First come named turns, each shown by rows before and after it. For each pair of rows after them, which turns, in which order, take the first row to the second? The first pair is done for you.
turn C:
[  2   8  -8   3   8   9  -2 -10   0  -1  17  -5  20   2   7   1  -5   0
   8   4  -4   4  19 -32   4  10  -9 -11  -3   7] |-> [  8  13  -9   8   1  11  -2  -5   0  -6  23  -7  17  -1   2   2   0  -3
   9   5  -6   8  12 -16   6  11 -12 -23 -12   3]
[-15   1 -23  17 -25  15  -4 -17   4 -15  13 -15   4   6   7  -7  10  12
   8 -28 -16  11  -1   5  -1  -6   2 -17  -8   5] |-> [-21  -7 -30   5  -6   5   0 -33   8   0   0  -4   6   3   9  -5   3  10
   4 -30  -5  27   5 -18  -4  -9   9  -5   4   8]
[  4  19   3  -8 -19   9  -1  16 -27 -23  12   8  22 -12 -25   7   4 -13
  17 -11  36  -7 -27  -3 -15   0 -15  -3 -13 -28] |-> [  4  13  -5   6 -12  13 -12  11 -25 -19   3  13  17   1 -23  -4   1 -13
   3 -29  34 -14 -22 -20 -24  -1 -18   9   9 -27]
turn G:
[ 19  -8  14 -26   4 -14  21 -26  -7  13   3   1  16  -2  -2  -5 -22  22
   8  -8   3  -9  -7 -10   5  -2   3 -15  -7  -7] |-> [ 22 -16  14 -12   5 -18  11 -26  -1   9   0  -2  10  13  -1 -12 -25  29
   2 -20   2  -6  -6 -11  -4  -7  10  -8   6 -13]
[-24 -12  -6  -4  22  -6 -28  -1   2   3 -16   0   5   5  -5  12  11   6
 -20   4   3  -6   0  -6  -5  -2 -16  21   6 -17] |-> [-33  -2 -14  -6  13  -1 -19  -5  -1 -13  -4  -8  10   1  -1   5  19   1
  -9  -6 -12  -4   7  -5   0   0 -25  -2 -12 -14]
[ 15 -18   7  -2 -13 -15  -3  -6 -13  15   6   1 -12   1  10  17  -1  11
   4 -18   9  24  12  22   7 -20  29 -11  -6 -25] |-> [ 12 -17   2  -4 -18  -4   1  -5 -11   5   7  -4  -5   2  13  13   0   7
  10 -20  -1  23  13  22   6 -19  22 -24 -13 -25]
[ 12  -2  21  10   2   1  -7 -10  26  -3 -17  25 -20  -2 -10 -12  16  20
  -4   4  28   0  -3  -6 -15  -6  21   5  21  -6] |-> [  0   9   5   9 -12  14   5 -22  24 -29  -6   5  -9  -7  -3 -23  22  16
  14  -3   1   2   8  -9  -7  -1   4 -30 -12  -3]
turn L:
[17 -1  6 -1 -4  0  5 -8 -3  7 -1  2 -3 -1 -3  4  0  0  5  9 16 -1 -9 12
  5  1  3  8  2 -3] |-> [ 15  -3   1   7   2  -2   6 -16   1   6  -5   2  -5   3  -3  -2  -6  -4
  -5   3  13   3  -5  -2   0   5   6  13  10   2]
[  4  15  -8  -9  -8  12  10   5 -19  13  13   5  14 -17 -15  25  19 -14
   4  13 -18 -12  -1  -3  10  -9  -7  -7  -7  12] |-> [  5  13  -3 -12   3   2  -2  11 -16  19   5   8  10 -13 -18  31  18 -15
  -6  15 -12 -20  -4  -2   5  -4  -6   4  12   9]
[  4  -7  15  10 -24  -4 -19  -6  -2  -4  18  -4  -5   5 -22  16   5  -3
 -11  12   3  -8 -14  30   4 -32   6   6 -13 -12] |-> [  2  -9  19   8   1 -11 -32 -15   6   9   7   7  -5  13 -23  13  -8  -3
 -26   5  16  -8  -8   5 -13 -25   4  26  18 -11]
Then:
(2 to 3 turns a pair)
[ 21  -6  13  12 -11   2 -22  31   6   5  -5   3 -12 -26 -11  29  -6   2
   2  11  14 -17 -20  21   5  -1  14  20   1  -8] |-> [ 18 -13   3  32 -16   5 -28  32   9  -2  -8  -2 -14 -13 -11  22  -5   7
  -4   1   9 -15 -14  13  -3 -11  17  18  10 -13] => G then G then G
[ -2 -19 -13  33  -8   7 -16 -11  10  -9  -2  -2  -4  25   7 -16   6  11
 -16 -28 -13  11  10 -14 -16 -16  10   1  14 -10] |-> [ 18 -15  17   4  15 -15 -15  10   0  19 -12  17  -3  11   5  15  -1   8
 -28   8  30   6  -7   6 -14  -1  24  18  22  -2] => G then G
[ 15  -7  -8  21 -39  16 -10  11   5 -17  15  -7 -16   1  -4   6  20   7
 -10 -14  -6  -2  -5  27  13 -12  15 -10 -10 -14] |-> [ 25 -11   3  12 -27   6 -14  19   5  -7   8  -2 -21   3  -5  16  17   2
 -14  -7  12  -4 -12  33  14  -8  20   2  -1 -18] => G then G
[ 16   2   4 -13  -4  -3  -7   9 -12   6   3  -1  11 -16  -2   6  15   2
  -2  19   8  -2 -10  13  11   5   8   1 -17   8] |-> [ 24  -6   3 -10  -2  -7 -10  11 -12  12   0   5   2 -13  -2   7  12   6
 -10  11   9  -8 -14   9   5   4  19  12  -6   8] => G then G then G
[ 12  -2  -9  -5  53   8   1  -9  -8   9  -2  27 -10 -18  -7   9 -11   7
   6  37  48  17   7   9  -2  -1  20  12  -1  14] |-> [ -9   4 -26  -2  40  23  16 -35  -5 -16   3  14   2 -21   3 -11 -13   6
  23  22  18  28  27 -12  -5  -1   5 -15 -11  15] => L then G then G
[-10  -9 -18  -5  16  -4   4 -28  -1  -2  -7  20 -10  10   3  -5 -22   8
  12 -28 -12  21  22 -28 -17   0   4   6  12   2] |-> [-10  21  -9 -16  -7  12  14   4 -19 -20   7  -8  -4  -9  -3   4   2   0
  20 -10 -27   3  -1  17  15   8 -15 -27 -34   4] => G then C
[-16   3 -16  23  -1   7  -1  -5  14 -22  18  -9  20   8  -5  -8   3  17
  25  -4 -30   2   6   7   6 -13   0 -29  -1   3] |-> [-14 -11 -14  -1  13 -16  15 -19  10  -3  19   3  24  -1   4   4  -5  17
  31  10 -13  19  15  -4  -2  -8   9 -28  -4  10] => C then C
[ 13   5  13  -8  20 -28 -11   8  -7  20   0  13  -1  -7  -4   7 -12 -10
 -19  13  29 -14 -14   0 -12  14   5  28  21   9] |-> [ 13  10  16   9   3  -9 -19  28  -7   4   5  -7  -5   1  -9  -3   5  -8
 -27   4  12 -36 -27  18  -2  10  -4  21   7   4] => C then C
[  2  15  29  -2 -12   6  28   7   9 -25  26  -9  -7  -4   5  11  -9   9
  37   1  13  14  10  24  -4  -3  -6 -18 -40   3] |-> [ -3  -4  12  26 -22  14  11  -4  24 -34  24  -8 -19  19  -6  -3 -10  24
  30 -23  -2  17  13  10 -14 -21   5  -6 -20  -7] => G then G
[  3   1 -12 -25   6  -5  18  -8  -1  14  -2  14  19 -12   3  -1  -8   0
  17  17  10   8  14 -22   4   3   6  -9   0  10] |-> [ -3  -4 -25 -11  -1   7  16 -18   3   1  -3   5  14  -4   2 -14 -11   5
  18   5  -4  18  14 -29   3   1   3 -16   6   9] => G then G
[  0  14   9 -26   1   7   3  -2 -18  29 -26  20   9  -8  -3   9   1  33
   3   8  16   1  -9  -4 -27  14 -14  19  12   9] |-> [ -6  22   7   1 -16  20  -7  10 -10  15 -23   2   0   4 -16   1   8  28
  -9  -6  -4 -13 -20   2 -23  10 -23  22   7   4] => C then C
[ -6  26   8  13 -14  14  -3 -11   7 -12  12  -3  12   1   5 -31  -1  -6
  10 -14 -27  -3  12 -31   0   3   0 -27  -4   2] |-> [ -1  25   8 -10  -9   3  11 -17  -1  -2  17   6  16 -12  11 -17   1  -6
  20  -2 -12   4  18 -29   4   3   4 -39 -19   3] => C then C
